Where one turn sends some rows of the set: a few examples, then the rows asked:
pesit: [ -8  11  -2   9   0   6  -2   9  -1  -8  13  12   7 -10  -1   3]
sino: [ -1   8 -12   3  22   4  -5 -12   6   2   5  19   6  -3   0   3]
tizu: [-23   8   6   2   7  -5  -6   6  -6  -9   0   7  -6   0  11  -1]
Tob: [-14   8  10 -13   1 -11  -3  -4  13   9   1  24   0  -3   4   0]
Disa: [-27   7  -4  -1   9  -6  -8   7  -1   4  11  18   5   7  15  -1]
Rane: [  6   7   0  -3   1  -3  -3   9   1  19  11  14  -1 -15   6   2]
kopus: [ -4  -9  -9  -2   4   1 -10   0  -8   0   3  10   6  -6   4 -14]
pinur: [  2   6   4  13   4  -8 -12  -2  -4  -8   0  21  13  -7   3  -2]
pep: [  0   4   3  -4  13   5  -9  -5   8  11   9  27  10  -3   4 -13]
luz: [  3   7  -6  -1   7   0 -11  -3  -3 -10  20  20   5  -6  25  -1]
Res: [15 11 -3 -2 12  4 -1 -4 -9 -7  1  8 -6  1 10 -4]
kipar: [-13  -5  11  -3   2   1   4   5  -1 -10   9   9   2  -7  16  -6]
ket: [  3  12  -1  -7  16  -5 -10 -14   3  21   6  14  -3   1   3  -5]
mozip: [  9   9   3   2  12 -15  12   2   4   3   8  13  -4   7  19   0]
Mubu: [-9  6  9 -9 18  3  2 -1  6 17  5 15 12 -1  4 -2]
refeb: [  3   9  -4  11   4  -9 -14  -7  -5 -14   8  19  -7   0  15  -6]
bet: [ -4   8   2 -16   3   0 -10   3  18   4   9  12   0  -1   5   8]
Zipor: [-16  16   5   4  -1 -11   3   5 -11  -1  12  23   7   8  13   4]
kor: [-16   3   2  -4   3 -12 -20 -11  -1  -4   6  27  -4  -1   8  -4]
lilu: [ 14   4  -1  -3   1 -10  -6  12   1  -6  16  16   1   7  10  -1]
Baz: [  9   3  -2   7  12  -9  -9  -5 -18  -8   5  20   4   1   4  -6]
tolu: [ 7  3  0  3  8 -5 -6  8 -6 25  3 18  1  3  7 -5]
kiti: [-15   7   5  -6   1  -2  -8 -10 -11  -7   4  16   4 -10   1  10]
folo: [-10   6  -3  -9  -7  -6  -4  -2 -10  14  13  13  -8  10  18  -5]
Mul: [ -3   8   1   5   4 -20  -1  -3 -13   5   7   5  -5   6  20   9]
Foliv: [  1  11  -4   6   6 -14   8   4 -11  -5  10  20   4  10  16 -11]
rom: [  0   6   8  -8  18  -1 -12 -10   5  10   4  21  -5  -6  -4  -3]
toz: [-10   7   9   1  11   0  -1   7  -4  11   1   8 -14  10  15  -5]
duv: [-1  3  5  1 -2 -7 -4  0 -9  7 11  1 14  3 23  8]
Bigi: [  6  14  -3   8  15 -11  -2 -15  -9   3   0   8   2  -6   9   7]
nado: [-9  6  7 -3 11  0 -7 -9  2 23  4 14 -3 -2 -3 -2]
Vib: [ 7  6  5 -5 10 -6 -2 -9  5 21 12 22 12 -1  7  2]
zag: [ -8   6   1 -13   8   4  -6  -1   5   0   8   5   3  10  12  16]
Mekiz: [-14   9  -9  -9  -3 -18   2   4   0   3  16   7  10   0  10   0]
fipaf: [  1  -5 -16  -4   8  -1  -9  -6   5   7  11   8   8  -7  -1  -4]
Vezi: [-25  10   4  -1   5   2  -5  -5  -2  -9  10  17  -1   9   5   3]
Noda: [  8  14   3  -2  -5  -6   0  -1  -2   9  12  21  -5 -16  18   3]
Nabak: [ -2  19   7  -4   1 -16   9   1 -10   9   6  12  -5   5  19  -3]
kot: [ -5   9   5   4   8  -6   1   2  -8 -18   3  19  11   9   5   0]

rom turns into ket
folo turns into kiti
Where do these go?
Rane turns into bet
Disa turns into pinur
Mekiz turns into pesit
Mubu turns into pep
sino turns into tolu
kot turns into Foliv
Nabak turns into Vezi
kor turns into Bigi
luz turns into duv
Mul turns into tizu
Noda turns into zag

